Named turns come first, each shown by rows before and after it. Which turns, in which order, take the first row of each pair that follows to the second? Write the first one first, as in the answered first pair.
k_343 (before -> after):
[ 36.0   0.7  23.9   2.5  -4.4  -2.0  11.8   5.7   9.3  -8.0 -48.9] -> [-11.9 -17.0  -7.0   2.9 -37.2 -37.5  30.4   6.3  -8.7  28.3   7.3]
[ -7.0 -10.4  24.3 -20.9 -24.2 -32.5  40.9   7.4  -7.4  35.3  -4.4] -> [-42.4  -3.4 -35.3 -10.7   5.9  -1.7   1.0 -12.1 -19.0  12.8  47.3]
[ -1.2 -13.3  34.0 -23.0 -45.1 -50.6  55.7  32.0   2.2  39.4  13.0] -> [-44.8  -4.2 -52.3  -8.4   6.4  -2.7 -11.9  -2.0 -22.2   4.3  81.0]
k_180 (before -> after):
[ 40.0  17.7  18.7 -15.4  40.6   4.2  -3.4 -22.4   4.3 -30.7 -19.3] -> [ 36.5  15.7   3.4  -6.8  36.7  12.2 -11.5 -32.6   2.9 -31.3 -13.1]
[ 16.2   5.0 -21.5   0.9  -7.1 -16.8  -2.6   8.9  20.2  18.8 -21.0] -> [ 19.8   3.6 -10.1  -7.2  -0.7 -16.2  -9.2  18.7  22.6  16.8 -24.0]
[-22.0   3.5 -36.0  35.0 -33.4  23.4  13.2 -42.8 -10.5   9.3  23.3] -> [ -3.2   0.1 -10.1  24.0 -54.6  -3.1  41.1 -31.8  -2.4  29.0  -3.4]
[ 37.8   9.9  12.1  10.8   2.2  15.0   2.0  -4.0  16.4  -9.6 -34.0] -> [ 35.6  12.4  12.3   6.1  10.2  10.4   2.5   3.6   5.7 -13.5 -32.7]
k_443 (before -> after):
[ -2.0  -1.6  29.3 -30.0  21.2   0.0  -1.7  32.1  11.0   5.6  -6.6] -> [-10.4   5.6 -21.9   0.9  18.4  29.8 -22.0 -14.3  12.7   2.2   2.2]
[ 19.0 -17.0   2.2  14.2 -14.5  38.8 -23.0  -9.3  -5.1   1.8 -20.1] -> [ 14.0 -20.8  30.1 -11.2   1.8  15.8 -16.5  28.2 -19.8  -3.1  -5.4]
[ 19.1   4.0  18.7  -6.3 -44.6 -13.7  21.9  -7.4  -1.4  21.3 -20.8] -> [-27.7   0.0  -9.3 -21.3 -11.6 -22.6   0.7  19.8 -27.1   5.8  44.3]
k_403 (before -> after):
[ -5.7   3.1 -15.4  29.9 -26.9  12.3   2.0 -12.5   5.0  -8.6 -10.6] -> [-29.0   1.0 -18.8  13.6 -10.8   2.7  -9.5   2.1  -4.4 -13.6  21.7]
[-10.5   1.6  10.2  -5.2  26.1  -6.6  -1.3  -1.4 -18.6  14.0   3.8] -> [  5.5   5.5  22.5   4.2  16.2   0.1  -2.5  -9.6 -13.9  11.4 -18.7]
[ 21.1  -2.4  -4.6   5.1  49.7   8.7 -23.9  13.7  11.6   1.5  15.9] -> [ 38.0   0.3  -4.3  25.2   8.2   3.9   3.0 -13.3  25.0  15.3 -17.0]

Between the rows of a pair lie 2 to 3 turns.
[-18.3  -2.6 -32.3  -0.6  54.9  56.7 -37.7 -11.0  -5.1 -30.6  36.0] -> [-38.9 -26.7 -50.7  11.1 -14.7  17.7  -0.9 -36.0  -6.3  21.7  57.4]
k_443 k_343 k_343
[ 19.4  23.5 -12.5   6.1  39.9  36.9 -28.1 -34.2  18.6 -10.5 -39.9] -> [ -1.6  19.1 -19.4  -5.9  63.4  21.1 -42.0  -8.5  -2.1 -23.5   5.4]
k_443 k_443
[ 16.6   6.0 -61.3  49.3 -11.2  33.0  25.3 -45.0  13.1   1.5 -31.0] -> [ 30.5  11.3 -47.5  47.7  10.6  43.7  12.3 -37.4  15.1 -15.0 -46.1]
k_403 k_403 k_403
[ -7.1  10.3 -44.3  37.1  -8.6  22.3 -13.6 -59.8   8.4   4.7 -10.2] -> [-18.3   1.5  10.0 -33.9  53.6 -14.5 -22.8  40.9 -16.9 -20.2  28.4]
k_343 k_443 k_180
[-24.3 -13.7   2.7 -33.7   4.5 -30.9  11.2  47.7  -5.2   1.3  50.0] -> [ 15.1  -8.7  40.9 -18.9 -32.6 -34.7  41.0  37.8  21.6  18.6 -16.4]
k_443 k_443
[ 36.4   3.9  54.7 -27.2  32.7  15.8  -9.6  50.5  -9.2 -24.6 -22.9] -> [ 40.6  -6.4  11.4  27.1 -53.5  11.2  29.9 -25.2  13.2  29.4 -49.0]
k_443 k_403 k_343
[ 19.1  19.3  55.5 -29.6  59.2  26.8 -12.3  38.1  -1.3 -32.4 -40.8] -> [-71.5  -4.5 -36.7 -18.8  12.1 -14.7  -1.2   2.5 -24.4  23.6  73.6]
k_343 k_343 k_180
[ 37.6  15.0  14.6   3.7  23.2  24.3 -21.1   3.7   3.4 -16.4 -42.9] -> [ 34.4   9.2  26.6 -10.1  27.8  10.5 -19.0  20.0   3.0 -23.3 -35.3]
k_443 k_443 k_443
[-28.4   0.2 -37.3  16.7 -35.1  -7.9  -8.1 -40.2  -6.6  17.7  20.5] -> [ 19.7   7.1  56.1 -21.0  -2.3 -19.9  -9.6  24.3  -1.9 -13.4 -35.3]
k_343 k_443
[-24.5  -2.5 -34.9  27.3 -26.2  15.8  -3.4 -32.7  -5.5  23.6  23.4] -> [-22.4 -19.0  14.7  -7.6 -29.4 -38.3  27.0  14.5  -5.7  38.1  20.2]
k_180 k_443
[-39.9  -5.3 -36.9  -4.0  -9.6 -29.5  25.9  -2.0   6.5  20.4  53.3] -> [-31.7   6.1 -45.3  20.9 -22.6 -11.1  22.6 -24.5  16.9  22.4  33.6]
k_443 k_443 k_443
